In the rows, zero is written as 128.
The rows of D fall into 4 groups, and each row is roughly a mix of its group's hidden directions.
D (144 x 11):
[[150 195 145 126 134 140 173 124 122 167  94]
 [138 140 172 156 139 130 119 173 156 139 192]
 [117 133 100 136 126  93 190 148 174 103 159]
 [147 115 106  76 179  95 157 101  96 139 138]
 [121 148 184 152  72  89 130 152 108 149 132]
 [114 113  63 139  92 153  88 142 105  94 137]
 [100 123  99 170 144 174 135 128 139  97 185]
 [ 97 143 147 119 167 174 124  72  97 137 155]
 [181 131 147  88 131 123 115  96  73 157 147]
 [151 136  80 164 102  93  71  99 123 124 124]
 [166 121 154 124 180 104 141 142 157 176  92]
 [140  90 157  97 150 162 129 121  94  74 162]
 [115  77  91  51 120 133 129 130 125 121 121]
 [ 79 154 142 103 125  67 113 172 125 123 109]
 [143 127  76 120 151  88 176 148 176 123 119]
 [153 140  74  92 146 111 124 139 190 144 147]
 [ 73 121 159 147 141 142 147  81 164  90 143]
 [163  96 111  81  97 118 110 126 148 159 180]
 [102 141 119 121 110 112 169 130 104 189  76]
 [107 135 162  75 150  67 150 145 145 139 110]
 [176 109 100 155  83 137 129 136 116 112 187]
 [141 137  90 132 103 124  74 105 185 145 158]
 [ 84 161 113  87 132  89 114 149 131 133  73]
 [140 116 111 186 167 108 136 116  93 145  77]
 [137 113 112  60 111 128 133 145 151  80  89]
 [115 137 140 158 116  78 189 162 111  98 114]
 [158 108  85 130 151 155  91  77  96 158 128]
 [140 145  61 109 117  88 106 137  82 114 150]
 [163 124 155 151 169 120 170 103 175 145 160]
 [178 135  84  92 142 148 119 187 121 122 113]
 [ 88 138 131 102  97 123 112 162 136 182  78]
 [ 94 111 105 103 156 132 146 139 121 112  50]
 [169 102  84 171 112 121 143 163 147 112 168]
 [170 158 141 164  98 142  83 159  89 148 139]
 [118 162 150 105 106  99 128 164 197 126 152]
 [133 154 148 103 155 139 127  94 175  68  99]
 [187 114 140 145 109 160 178 157 131  93 141]
 [153 181 121 150 156 166 150 117  72 125 113]
 [151 132 103 139 109 117  85  98 137  64 168]
 [123 117 120  85 130 189  76 136  89 122 116]
 [128 123  82 117 118 157  94 150  69  91 104]
 [128 135 128 116 134 134 189 149 151 188  87]
 [ 81 156 127  93 153  84  96 139 168 136 102]
 [118 152 138 122 111 131 109 102 202 124 178]
 [144 120 161 112 117 162 120 165  61 116  94]
 [193 148 121 112 144 125 166 100 166  92 140]
 [120 139 100  89  90 146  75  79 149 140 142]
 [187 127 128 189 105  93 119 153 133 105 122]
 [134 115 139  68 106  97 166  75 113 134 107]
 [130 127 149 124  53 130 135 105 110 130 184]
 [158 120  54  85 124 136 103 115 143 154 119]
 [114 137 148  86 118 105 142 129 210 117 123]
 [141 114 143 108 109  83 117 111 102 190  84]
 [158 149 109 144 134  82 125  87 138  68 155]
 [116 131  98 135 162 113 152 121 132  96  50]
 [ 84 136 120 136 179 109 133 184 169 111 131]
 [120  96 130 146 118 148 130  38 112 128 136]
 [144 159 185 120 143 158 169 115 163 149  95]
 [177 179 128 127 122 165 127 113 102 163 169]
 [103  96 105 115 155 103 189 155  88 119 105]
 [134  65 144 143 121 109 127 167 137 190 125]
 [133 127 107 157 148  68 178 132 163 135  94]
 [114 125 132 124 143 133 142 168 159  91 203]
 [126  90 108 141 163 163 152 103  81  97  90]
 [156 105  64 125  89  91 135 156 119  98 118]
 [113 139 176  60 163 146 124 107 136 129  99]
 [166 168 174 145 117 146 108 120 153 162 175]
 [123 139 138 162  98  89 119  75 154 168 164]
 [183  79 106 169 133  89 118 136 131 150 149]
 [131 153 134 165  89 132 130 112 168 109 195]
 [149 149 135 157 103 113  82 131 172 174 165]
 [ 74 110 152 180  95 131 111 121 158 124 164]
 [ 94 134 137 113 127 157 191  91 119  82 109]
 [151 105 126  55 115  99 168 110 126 104 146]
 [127 104  99 114  87 134 161  67 120 118  85]
 [155 150 185 142 103 115  95 145 105 163 169]
 [125 127 107 133 198 116 114 103 122  76 162]
 [155 155 104 152  96  84 121 154 128 172 172]
 [195 120 136 167 162 128 128  81 112 130 152]
 [ 82  91 143 136 163 146 130 143 103  80  87]
 [149  80  73 173 130 162 126 101 135 152 128]
 [ 89 108 102 139 179  82 172 142 112 141 112]
 [ 95 102 148  56 108  98 151 140 151 115 116]
 [121 123 161  75  99 179  77 125 120 137 130]
 [102 137  94 141 117  97 182 134  96  73 129]
 [105 102 128 186 152 131 151 103 137  77  93]
 [ 66 126 154  78 122 134 127 126 145 121 181]
 [119 114  98 124 141  87 148 187 176 102 110]
 [154 162  80  85 128 123 174 122 135 117  84]
 [112 113 128 134 149 166 132  62 170  88 132]
 [ 80 132 149  79 122  95 153 150 177 126 150]
 [167 118  96 152 135 180  95  85  94 125 136]
 [122 141 118 168 108 125 102 103  98 164  62]
 [140 138 104 148 111 107 174 153 130 179  74]
 [132 139  92 104 187 121 123 186 148 129  99]
 [ 91 166 104 123 150 140 151 112 112  88  68]
 [185 113 127 108  72  79 132 146 124 138 108]
 [161 116  85 156  63 152 128 142 103 100 132]
 [104 104 170 149  94 144 120 133  64 103 155]
 [123 120 157 109 147 156 189 175  99 134  98]
 [115 123 165 149  94 101 171 166  76 120 110]
 [127 154 109 175 121 138  67 156  82 138 137]
 [174 141 149 191 147 163 117 116 144 165 133]
 [127  66 128  93 125 118  94 158 169 162 114]
 [163 144 166 145 124 160  93  94  89 174 127]
 [181 141 113 143 126 105  74  83 162 132 139]
 [171 108 108  97 162 180 121 151 151  90 144]
 [175 128 102 112 118 168 127 153  80 131  78]
 [162 126 153  84 123 142 121 105 124  86 192]
 [149  98 120 171 137 145 169 126 193 137 105]
 [178 184 117 148 120 139 136 109  91 143 172]
 [ 70 121 169 109 140 123  91 156 131  80 119]
 [150 120 159 180 128 132 156  86 136 182 150]
 [158 131 120 104 127  82 152 176 142 143  71]
 [ 81 129  81 144  87 114 112 112 111 101 175]
 [124 143  57 121  94 101 144 101 102 109 160]
 [112 147  75 143 149  99  94 157  95 125  81]
 [133 160 169 165 128  88 145 157 145 174  97]
 [102 107 172 141 120  67 108 157 171 115 127]
 [154 130 133 156  60 109  93 159 117  91 123]
 [176 158 145 132  85  80 106 108 155  97 128]
 [121 127  68 146 129 124 170  86 115  92 162]
 [ 76 148 182 108 106 135 115 141 160 111 169]
 [185 140 154  85 159 154 104 136 117 140  86]
 [128 112  83 131 141 166 135 144 138  74 182]
 [ 79 137 167 138 124 144 133 157 194 107 114]
 [127 163  91 140 128  71  72 159 113 129 128]
 [133 146 166  97 179 110 146 124 173 169 106]
 [105  89  90  89 111  74 110 161 138 142 111]
 [ 82 107 163 176 147 128  91 151 115  87 128]
 [122 149 111 130 129  91 157 141 207 120 156]
 [142 121  91 129 144 163  79  92  94 157 166]
 [126 147 142 130 117  61 123 168  80 116 159]
 [ 48 100 147 146 117 134 122 167 120 133 150]
 [100  92 118 116 175 113 159  84 146 127  80]
 [ 98 138 104 195  92 104 115 167 127 121 151]
 [134 125 157 130 110 134 206 175 115 107 115]
 [ 97 108 180 121  68 159 114 129 120 135 163]
 [118 119  98 134  65 157 121  89 110 104  84]
 [151 123 143  68 131 160 130  69 102 131 103]
 [ 87 140 146 138 107  84 194 151 140 144 111]
 [108 126 131 152 151 155 141 158 166  99 196]
 [ 74 122 161 102 145 115 130 178  79 139 116]
 [189  96 124 100 112 144 148 111 157 129  76]]
Which row in each list fits none of the groups? There is exactly one, and every other row fits one group, some only roughly.
  * Q_804: [ 88 121  71 145 143 122 127 140  66 130  99]
  * Q_419: [141 142 165  76 185 142 149 130 171 123 129]
  * Q_218: [129 152  82 128 128 164 134  73 182 128 113]
  * Q_955: [ 89 130  76 133 138 144 112 156 113  71 162]
  * Q_761: [ 59 140 127 137 159 149 132 155 170  92 128]
  * Q_794: [112 152 172 133  75  92 112 121 150 160 167]
  * Q_260: [168 171 156 134 111 116 129 149 115 189 161]
  * Q_216: [ 98 141 144  95  86 107  71 140 110  85 131]
  * Q_34: [156 147 105 139 142 119 147 206 144 100 100]
  * Q_793: [153 115 135 145  99 194 116 155 174  97 130]
  * Q_459: [161 117 110 150  88 131 123 176 145  96 183]
  * Q_265: [ 73 170 125 183 162 147 138 141 109 141 115]
  * Q_141: [179 118 121 148 126 143  70  87  94 122 152]
  * Q_109: [138 101  45 148 146 102 152 119 107 131 122]
  * Q_801: [134 137 160  82  73 101 118 164 108 164 136]
 -> Q_265
  * Q_319: [149 116 109 138 139 215 109 121 142  97 122]
  * Q_882: [162 154 110 161 125  88 161 124  78  94 103]
  * Q_582: [124 116 118  87  55 111 142  95 110  98 120]
  * Q_660: [184 109 149 178 107 144 144 113 159 168 120]
  * Q_986: [121 121 169  72 126 124 159  81 118 137 173]
  * Q_207: [177 126 133 170 142 146  91 106 177 130 164]
  * Q_188: [120 129  64 101  80  94 124 105 142 110 156]
  * Q_441: [141 125 211 140 148 112 123 106 149 161 146]
  * Q_411: [149 131 113  59 136 133  84 162 124 168 122]
  * Q_777: [149 119 181 184 159  89 132 126 148 158 133]
  * Q_215: [154 135 194 101 110  91 142 114 119 166 157]
  * Q_94: [103  69  99 125  78 151 155 146 119 109 100]
  * Q_299: [109  93 154 111 143 137 137 121  88 118  53]
 -> Q_94
  * Q_208: [107 156 172 145 154 166  99 120 166 103  88]
  * Q_186: [126 154 103 164 163 158 165 115 135  72 156]
  * Q_145: [ 88 148 160 148 148 187 146 102 147 112  91]
  * Q_202: [112 143  89 111  78 122 128 142 101 156  68]
  * Q_296: [140 115 123 130 117 147  89  81  61 162 124]
  * Q_26: [210  98 122 145 106 153 123 147 148 126 146]
  * Q_506: [209 114 128 132 131 106 120 150 144 171 108]
  * Q_814: [ 71 142 103 146 118 157  93 106 117 106  77]
  * Q_613: [ 89 125 174 100 138 116 174  77 145 135 151]
  * Q_703: [132 153  71 121 153 104  77 137 159 126  90]
  * Q_865: [127 132 100 125 182 145 142 121 198  98 119]
  * Q_797: [117 119 153 165 155 139  63 155 173 138 117]
  * Q_833: [132 133  64 180 149 122  99 135  90 151 122]
 -> Q_186
  * Q_581: [199 109 121 173 119 148 116 114 158 132 159]
  * Q_460: [156 139 147 130 161 166 138 115 182 158  79]
  * Q_159: [134 132 151  80 185 141  77 101 121 104 127]
  * Q_276: [129 115 107 200 151 171 113 105 104 102 120]
  * Q_21: [ 42 151 129 128 151 118 111 150 136 110 105]
  * Q_486: [116 168 168 154 123 167  72 138 109 141 159]
  * Q_769: [155 151 151 187 104 161 122 152 120  78 136]
  * Q_629: [ 41 127 135 141 153 137 133 112  89 127 123]
  * Q_431: [ 96 109  72 181 141 102 105 147 135 101 147]
  * Q_684: [130 102 158 102 133  92  92 178 154 170 108]
 -> Q_629
  * Q_979: [100 117 190 133  94 137 163 124 125  77 111]
  * Q_862: [179  99 156 156 167 174 112 134  98 129 147]
  * Q_533: [113 131 124 118 113  95 121 172  71 180 151]
  * Q_498: [ 76 112 176 101 154 148  98 109 136 164 152]
  * Q_323: [ 69 132 166 141 105 108 122 101 126 145 184]
  * Q_912: [132 125 146 140 169  92 136  89 176 112 180]
  * Q_560: [125 135 180  81  65 125 121 154 108 133 139]
  * Q_714: [ 63 112 126 113  79 150  84 145 108 126 138]
  * Q_233: [168 158 148 138  70 122 143  99 105 143 172]
  * Q_103: [134 107 172 151  75 125 153 180 142 101 144]
  * Q_881: [122 113 132  51 120 116  93 140 108  98 162]
 -> Q_233
  * Q_728: [133 117 152 132 180 136 161 154 186 125 168]
  * Q_47: [135  81 155 121 134 171 109 145  94 127 188]
  * Q_995: [118 128 115  61 102 128 148 174 140 117 172]
  * Q_876: [112 108  92 168 160 113 117 165 135  72 156]
  * Q_261: [ 59 146  92 171 116 132 109 151 120  97 134]
  * Q_363: [122 138 212 135 146 121 134 176 116 126 121]
  * Q_823: [145 115 121 104 149 112 203 160 168 139 125]
  * Q_219: [171 117 108  76 119  98 128 144 122 116  67]
  * Q_916: [ 66 125  88 157 104 109 109 163 114 160 114]
  * Q_318: [ 45 150 121 107 150 140 120 113 102 101 125]
 -> Q_823
  * Q_191: [152 161  98 119 115 160 102  70 167 107 149]
  * Q_870: [130 131 118  96  81 157  95 114 119 110  62]
  * Q_592: [111 145 160 125 122 168 121  91 186  86 148]
  * Q_55: [ 77 122 110 151 172  92 144  90 152 136 161]
  * Q_245: [104 117 134  97 139 147 160  49 107 117 145]
  * Q_765: [142 150  61  93 149 117 133  99 171 104 131]
  * Q_630: [177 134  94 112 119 132 152 128 195  98 113]
  * Q_40: [155 157 113  70 135  79  92 151 147 125 109]
  * Q_989: [150 136 118 184  89  93 143  82 161 132 147]
  * Q_330: [131 129  90 161 180 160 119 166  86 104 120]
  * Q_165: [159 143  83  95 123 132 151  70 166 123 105]
  * Q_936: [110 113 143  92 136 136 116  46 100 115 141]
  * Q_978: [159 147 101 108 149 120  73 167 127 176 106]
  * Q_744: [160 126  64 105 134  94 120 136 127 183 145]
  * Q_240: [109 124 123 192 147 128 132  57 143 128 141]
 -> Q_936
  * Q_756: [144 114  71  83 181 137 128 130 106 103 107]
  * Q_450: [143 124 109 131 161  76 111 165 134 179 168]
  * Q_421: [102 114 109  83 182 170 136 145 130  86 114]
  * Q_525: [126 120 116 128 100 161 182 186  98  97 127]
  * Q_773: [211  98 100 140 103 113 140 147 132 134 143]
  * Q_312: [108 140 184 122 116 141 125  73 131 161  82]
  * Q_350: [134 146 187 145  64 143 130 139 111  96 108]
  * Q_197: [133  94 137 140 125 191 126 123 175 154 172]
  * Q_220: [167 139 134  96 100 153  54 113 122 109 126]
  * Q_273: [ 89 164 181 102 154 100 104 129  95 154 131]
  * Q_267: [105  86 121  83 136  96 172 118  95 143  90]
  * Q_237: [147 114  52 144  96 115 132 109 128 169 149]
  * Q_228: [ 93 122  84 129 127  79  89 138 163 112  89]
  * Q_519: [164 148 161 114 172 117  90 127  84 171 122]
 -> Q_450
